In the rows, zero is written as 128.
A single turn carries every row of the set below to another of its rows. Some are shown first; where does it send the rows asked next?
Z188: [141 117 114 128 140 107 136 116 135 145 117 131 149 105 113  90 111 132
 186 129 138 133 159 171 110 155  90 132]
Z885: [109 126 155  93 145 102 123 123 155  99  98 132 127 149 140 104 126 122
  91 160 154 122 164 125 148 139 101 162]
Z370: [138 128 133 131 153 113 135  96 144 144 119 130 133 116 129  94 124 147
 186 133 126 127 145 179 129 153 113 137]
Z359: [131 151 165  95 138 114 132 104 121 144 108 124 159 123 137 106 139 126
 117 134 130 126 149 148 193 156 124 143]
Z152: [136 122 117 137 151 111 137 111 144 146 115 130 143 113 115  90 115 132
 190 128 131 129 145 182 123 152 104 127]
Z851: [126 156 158 117 157 109 117 152 145 131 133 127 140 137 117  77 113 121
 135 130 144 178 175 110  91 135 141 135]
Z801: [112 136 151 103 131 116 113 135 143 111  84 130 158 144 116 118 140 103
 103 124 131 110 128 128 189 158  96 140]
Z321: [124 137 156  90 136 108 131 114 128 124 109 129 148 120 153  99 134 133
  88 155 137 129 176 132 163 137 103 159]
Z219: [105 129 160  81 161 104 115 131 160 115  89 126 141 137 132 120 138 118
 104 157 136 100 151 119 160 165  99 143]
Z734: [149 167 148 140 155 111 122 160 154 131 103 118 144 155 114  87 123  96
 123 110 131 168 140 108 121 111 153 123]
Z590: [123 164 164 115 171 119 110 157 149 146 113 116 156 136 100 100 126 109
 157 110 121 156 141 112 129 157 151 104]
Z883: [106 128 148 101 139  98 125 129 152 100 106 136 130 141 147  97 139 117
  86 157 147 120 164 129 147 139  88 164]
Z199: [141 130 130 124 143 108 147  98 130 140 104 113 125 110 130 108 133 132
 192 118 130 130 147 162 137 144 110 112]
Z331: [125 145 159  95 138 121 123 115 128 131  93 125 161 126 135 113 138 124
 103 132 123 120 145 138 199 148 115 140]
Z729: [119 131 153 104 120 116 118 122 140  95  87 134 143 158 119 108 115 115
  93 132 158 133 147 126 171 133 106 158]
Z131: [151 121 102 154 150 100 127 133 165 114 101 144 150 130 112  91 122 119
 182 125 139 130 140 157  93 133  90 139]
Z790: [154 132 124 135 153 105 116 184 166 134  81 133 170 134 102 106 137  92
 144 133 121 118 133 115  88 135  89 133]
Z345: [148 123 102 145 154  97 133 138 162 119  90 132 149 123 112 105 134 108
 191 118 133 122 136 145 101 138  88 117]
Z160: [101 131 153  90 155 102 117 136 158 118  96 131 147 132 137 114 150 112
 101 154 127  97 146 125 162 168  89 145]
Z88: [147 121 129 124 130 112 131 103 129 144 122 137 148 108 119  93 112 148
 179 129 137 136 160 167 115 157  97 151]
Z177: [150 123 127 118 119 107 143 106 116 141 106 120 141 103 120 107 121 133
 185 114 141 139 163 149 122 147  94 126]
Z302: [129 143 155 100 121 116 132 111 118 119  98 125 150 130 142 104 131 125
  92 132 140 137 160 134 186 126 112 148]
Z265: [127 146 165  86 146 106 131 107 126 148 118 128 158 114 145 102 140 134
 113 151 130 121 163 144 173 164 114 153]
Z13: [160 146 136 128 159  98 119 195 164 146  95 135 179 135 113  94 136  95
 135 140 127 122 143 100  97 142 107 134]
Z884: [144 157 152 112 176 103 108 175 167 154 115 128 167 127 114  92 128 109
 125 140 116 141 157  98  91 154 130 135]
Z56: [145 123 103 150 164  96 132 134 171 117  98 137 142 127 119  95 133 116
 188 129 132 121 137 155  96 135  92 127]
Z90: [141 119 112 128 134 103 147 115 128 140 108 121 138 105 118  96 116 124
 188 121 143 138 161 164 114 141  91 118]
Z421: [134 150 160  97 124 110 140 102 112 134 109 122 149 125 143 102 135 124
 111 130 144 141 161 142 185 139 121 146]
Z490: [155 149 134 134 163  88 138 185 165 131  94 123 147 142 134  90 143  90
 132 143 137 132 150  99  93 113 116 124]
Z872: [149 138 123 159 160 107 127 166 176 116  86 132 139 159 121  88 135  95
 137 136 128 133 124 137  97 101 113 137]
Z390: [132 163 158 124 142 118 116 153 133 131 115 120 150 144 100  89 111 108
 144 102 143 181 155 108 121 131 148 116]
Z837: [116 158 165 108 186 109 111 156 161 146 131 124 146 129 117  88 127 122
 147 139 123 153 162 114  99 161 144 123]
Z130: [154 121 100 149 141 101 128 138 156 117  93 139 157 126 105 100 123 111
 186 114 139 130 138 146  99 136  85 129]
Z895: [130 144 161  89 131 102 139 105 118 137 118 126 150 117 151  98 137 131
 106 148 145 136 176 138 165 146 112 155]
Z902: [156 155 135 155 161 102 131 175 170 124  95 132 147 162 127  80 134  94
 130 133 136 140 128 122 113 103 134 132]
Z184: [115 133 157  92 137 118 111 131 145 111  77 127 157 147 110 125 127 109
 107 128 140 111 134 120 184 159 104 139]
Z545: [137 125 114 136 145 107 147 109 136 139 107 119 133 114 119  95 120 124
 192 119 137 134 146 175 128 139 104 113]
Z704: [147 166 154 132 172 119 104 168 166 151 106 128 170 146 100  93 124 103
 131 117 111 146 126 115 126 146 150 127]
Z113: [119 140 161  86 153 112 123 118 138 136 105 128 158 116 145 108 141 134
  99 155 120 110 160 136 176 158 107 150]
Z417: [161 152 138 150 158 112 112 186 170 139  96 143 179 155 106  84 126  99
 132 129 126 131 121 123 118 132 126 143]
Z612: [148 134 122 138 162  96 133 175 171 123  81 121 140 140 125 101 146  89
 141 141 127 123 140 115  83 113  96 124]
Z269: [147 158 146 120 159  96 126 167 155 135 112 118 141 136 127  86 127 102
 117 133 136 163 170  92  86 118 133 131]
Z695: [155 135 125 156 150 117 110 174 172 127  86 143 170 153  99  93 126  98
 140 128 122 128 117 137 102 123 105 147]
Z814: [117 134 145 113 114 112 121 127 137  95  93 135 142 153 127 101 129 108
  89 127 153 133 145 131 174 130  97 158]

Z790 -> Z695
Z590 -> Z390
Z359 -> Z421
Now find these:
Z56 -> Z345
Z199 -> Z177
Z219 -> Z184
Z801 -> Z814
Z321 -> Z113
Z704 -> Z734
Z152 -> Z545
Z902 -> Z490

A single turn carries every row of the set below to another of its rows. Some are shown first; where does it send the rows asked next?
Z528: [156 108 134 180 145 173  89  98 140 143 159  81 147 102 144 116 150 140
 107 159 133 106  76  52 144  97 136 148]
Z761: [168 100 113 177 145 176  88 104 144 139 159  75 150 118 156 110 137 137
 100 150 126  93  83  54 152 112 138 151]
Z949: [124  83 149 126  88 156 105 123 149 134 146 117 165 139 161 122 131 137
 104 153 145  99 121  61 177  95 101 123]
Z982: [169 102 174 150  93 151 151 154 159  90 193 125 166 152 158  95 129 158
 106 184 157 128 114  90 137 117 122 176]
Z292: [172 116 138 175 101 120 128 126 163 101 163  92 156 139 165  92 149 149
 116 145 116 163  93 108 135 113 108 221]
Z650: [175 104 178 151  96 161 145 153 169  95 198 110 174 142 161  98 114 153
 101 185 149 130 124  82 134 112 118 178]
Z237: [155  96 161 136  88 165 125 143 168 113 180 127 166 166 167 114 117 149
  99 178 156 108 133  78 164 116 102 142]
Z618: [125  83 149 126  89 159 103 123 152 135 148 113 167 136 162 123 128 137
 103 153 143 100 124  60 175  95 100 124]
Z710: [122  86 153 128  90 159 106 121 151 136 149 113 168 134 159 125 130 137
 106 154 144 102 124  59 174  90  99 125]
Z382: [152  59 163 156 108 161 141 130 160  91 177 118 158 111 164  65 114 164
 106 182 111 137 101  77 114 122 126 190]
Z174: [147 101 166 138  89 162 132 141 160 115 178 138 160 164 161 118 130 151
 103 179 162 110 128  83 160 110 103 143]
Z517: [148 107 123 181 146 162 105 101 127 142 155  99 139 118 145 115 164 141
 109 153 141  96  72  62 143 101 139 152]
Z99: [176 121 137 175 114 124 123 126 173 103 152  87 162 130 171  88 145 145
 107 140 122 159  89 109 136 112 119 221]
Z73: [143 104 173 143  91 166 134 137 163 121 183 132 164 153 160 122 125 148
 102 182 160 114 134  77 154 100  97 144]
Z917: [163  99 110 174 141 164  94 107 133 134 152  91 140 130 152 107 153 143
 105 148 136  90  71  63 155 118 145 149]
Z397: [170 121 145 176 102 123 131 123 164 107 166  90 158 131 164  95 148 146
 117 147 117 167  97 106 130 106 105 222]
Z752: [164  97 115 172 140 164  83 107 137 131 150  90 140 124 148 107 154 145
 108 153 137  98  65  62 156 116 145 144]
Z865: [171 124 141 176 116 123 126 124 171 105 153  92 160 129 167  93 149 146
 107 142 125 161  88 109 133 107 118 222]
Z920: [119  88 136 136 136 172  95 119 124 105 134  95 156 143 150 108 120 120
 107 184 130 107  65  87 141  93 108 146]
Z23: [176 122 140 176 116 127 123 125 175 106 155  85 164 127 171  91 141 144
 105 141 121 161  93 105 134 108 117 222]
Z462: [116  91 143 138 137 175  96 116 123 109 137  93 158 136 150 110 119 118
 106 186 129 110  68  83 136  85 106 147]
Z753: [152 110 128 184 149 175  98  97 139 147 163  82 149 107 149 117 148 136
 105 154 131  98  84  52 141  94 133 154]
Z915: [125  86 135 135 135 177  90 119 128 106 136  88 159 141 155 108 112 117
 105 183 125 106  69  84 142  95 107 146]
Z142: [152 102 168 140  92 172 127 140 172 119 185 122 168 155 165 120 114 145
  97 179 154 112 140  75 157 105  96 144]
Z416: [129  71 145 130  75 153 112 115 148 118 120 113 155 111 178 110 132 139
 108 141 122 110 109  67 175 100 106 130]
Z698: [170 124 145 177 117 125 127 123 172 106 155  86 162 125 168  93 145 144
 106 142 124 162  91 106 131 103 116 222]
Z423: [152  57 159 155 106 158 141 132 157  89 174 121 155 115 163  62 118 165
 105 180 112 134  98  81 117 126 129 189]
Z275: [175 101 129 182 110 133 103 107 165 123 154  73 160 125 175  77 153 154
  99 126 128 150  92  88 150 133 104 215]
Z519: [155 112 146 190 114 129 118  99 156 132 155  86 156 112 165  87 170 154
 106 132 136 157  90  88 136 113  99 217]
Z647: [164 104 132 184 110 124 113 105 154 123 150  88 152 128 168  79 170 158
 104 127 138 151  83  94 146 129 106 214]
Z290: [167 106 182 153  95 155 152 150 163  96 197 120 168 143 156 100 127 155
 106 187 156 131 120  86 131 107 118 178]
Z751: [175 119 143 177 102 127 125 124 169 106 168  83 162 129 165  95 140 145
 114 147 111 165 100 103 130 107 103 221]
Z258: [179 116 137 174 101 124 123 127 168 102 164  85 159 137 168  91 140 147
 114 145 112 163  97 105 135 115 108 220]
Z415: [168  99 121 174 142 174  80 103 147 136 155  74 149 111 151 110 140 141
 103 154 128 100  77  54 151 109 139 146]
Z667: [167 109 143 189 114 139 108 101 167 131 160  69 164 111 171  85 152 150
 100 131 126 155  99  82 139 118  97 218]
Z389: [151 105 127 178 143 162  95 102 131 138 153  96 139 113 142 113 165 145
 111 157 141 103  66  62 146 102 140 146]
Z810: [122  89 141 137 138 178  91 116 130 110 139  86 162 134 152 110 112 117
 104 185 124 108  71  83 137  88 105 147]
Z808: [120  84 152 128  89 156 107 121 148 135 147 118 165 136 159 124 133 139
 105 153 147 101 121  60 174  92 101 124]
Z871: [148  60 163 156 106 156 145 129 154  90 174 126 154 112 159  66 124 166
 109 181 116 137  97  81 114 120 128 190]
Z116: [121  76 152 131  77 151 119 112 142 121 122 119 153 107 174 114 140 140
 111 142 127 112 108  68 170  93 104 129]
Z288: [130  74 151 132  78 160 111 112 153 122 124 105 161 103 179 113 127 135
 106 142 120 113 115  62 172  94 101 131]
Z664: [148  61 167 159 109 158 145 128 157  93 177 121 157 107 160  67 120 164
 107 183 113 139 100  78 111 117 126 190]
Z692: [178  99 169 147  93 156 144 156 167  89 195 115 169 153 163  93 118 155
 103 184 151 126 119  86 141 122 123 176]
Z546: [121  78 156 135  80 157 118 109 148 124 126 112 157 100 174 117 134 136
 110 144 123 115 114  63 166  87 100 131]

Z519 -> Z647
Z920 -> Z915
Z389 -> Z752
Now find these:
Z116 -> Z416
Z982 -> Z692
Z23 -> Z698
Z664 -> Z871
Z237 -> Z142
Z753 -> Z517
Z808 -> Z949
Z292 -> Z258

A single turn carries every row of the set below to another of its rows. Some are shown first; where does it send the rows asked next?
Z821: [160 132  96 116 133 149  93 139 142 119 131 136 156 124 115 125 131  92
 141 106 120 139 169 121 116 176 129 117 152 115]
Z319: [159 127 117 123 128 120  74 132 159 112 136 113 170 111 115 122 105 132
 134 117 134 149 157 141  90 168 101 133 143 123]
Z864: [131 163 110 158 126 134 120 106 112 115 101 124 153 120  99 126 153 141
 108 130 123 127 140 157  88 110 113 143 131 157]
Z762: [144 164 121 127 144 119  94 138 123 120 112 111 148 119 114 112 140 148
 118 133 139 138 146 155  85 126  88 145 149 146]
Z984: [125 175 101 160 138 143 119 137 105 115 111 137 147 117  92 123 153 106
 117 124 120 119 127 161 115 115 112 145 131 134]
Z812: [128 115  94 120 124 146  72 137 147 123 142 139 174 112 127 116 117 111
 140 117 128 165 157 153 124 165 139 128 135 125]
Z989: [157 109  88 129 131 139  85 117 154 113 139 143 167 116 130 113 116  97
 138 123 120 148 171 132 100 160 121 116 125 134]
Z21: [110  96 125 165 149 130 122 127 155 142 142 136 153 103 147 152 117 114
 151 147 105 125  99 123 126 155 124 111  92 114]
Z383: [107 124 157 162 130 113 132 125  96 155 144 138 172 133 127 143 176 144
 114 121 117 119 120  99 107 118 137 137 134 121]
Z533: [127 140 152 112 119 123 119 124 132 118 149  85 153 114 135 116 110 158
 120 125 148 132 157 137 119 151  82 136 130 134]
Z62: [123  92 117 163 164 170 110 128 138 121 127 153 159 123  82 106 137 120
 141 117 114 141 119  94  88 109 127 116 129 126]
Z928: [ 98 129 134 135 119 124 131 140 109 152 129 142 154 117 154 135 148 162
 113 130 118 116 108  90 103 100 149 129 133 117]
Z353: [134 140 150 131  99 147 157 131 138 132 171  91 130 118 126 120 136 127
 111 100 128 119 139 127 151 134 115 134 117 124]
Z657: [159 118  92 136 114 148  86 143 144 120 154 143 158 104 126 127 134  91
 153 106 119 139 165 131 123 158 132 120 127 102]
Z240: [142  97 124 160 158 156 112 133 150 143 124 147 169 139  89 115 113 121
 130 119 110 141 122  76  97 111 123 116 127 111]
Z728: [130 186 109 149 133 143 124 130 100 111 100 122 141 102 104 124 154 134
 117 126 130 124 130 150 115 139 126 136 144 139]
Z947: [119 165 110 152 133 152 108 132 131 123 117 130 156 117  86 125 148 152
 113 114 143 147 121 170 100 108 116 146 135 146]
Z835: [146 151 147 122 121 151 161 133 144 122 164 102 135 111 128 135 130 133
 118  97 151 123 142 129 136 162 101 120 121 120]
Z161: [114 101 103 136 153 160 111 139 158 146 118 151 154 136 103 126 123 114
 123 120 109 123  95  92  77 110 132 133 144 124]
Z585: [120 133 150 109 110 141 135 134 144 152 178 107 149 136 140 127 143 145
 112 101 155 141 150 140 139 136 106 137 127 133]
Z855: [131 109 109 169 160 143 120 133 165 145 125 150 140 145  91 118 131 125
 133 128  99 121 107  92  95 105 125 113 119 133]
Z739: [ 97  93 131 132 144 145 133 140 149 134 145 141 161  99 160 159 104 119
 135 127 122 132  96 118 106 142 124 117 101  99]
Z400: [120 101 149 156 161 148 134 134 138 148 142 122 157  93 157 134 110 118
 138 149 126 142  91 115 131 144 115 120  95 113]
Z999: [123 128 148 162 133 118 120 135  96 166 112 132 169 129 140 148 164 144
 122 140 107 134 121  97 109 110 140 134 134 112]
Z241: [105 118 140 158 123 113 129 128 114 159 132 134 147 137 144 146 162 152
 133 139 100 113 136  91 121 109 138 115 118 120]
Z745: [118  89 148 149 158 135 131 138 140 135 160 127 157  93 163 126 128 103
 135 134 111 151  98 127 123 159 136 116 104 122]
Z932: [142 129 151 125 107 132 150 107 146 137 172  97 144 115 154 132 138 137
 112 116 145 126 148 134 126 149  98 130 109 142]

Z400 -> Z240
Z657 -> Z984
Now find these:
Z585 -> Z812
Z855 -> Z241
Z762 -> Z533
Z835 -> Z821
Z932 -> Z989
Z161 -> Z928
Z62 -> Z383

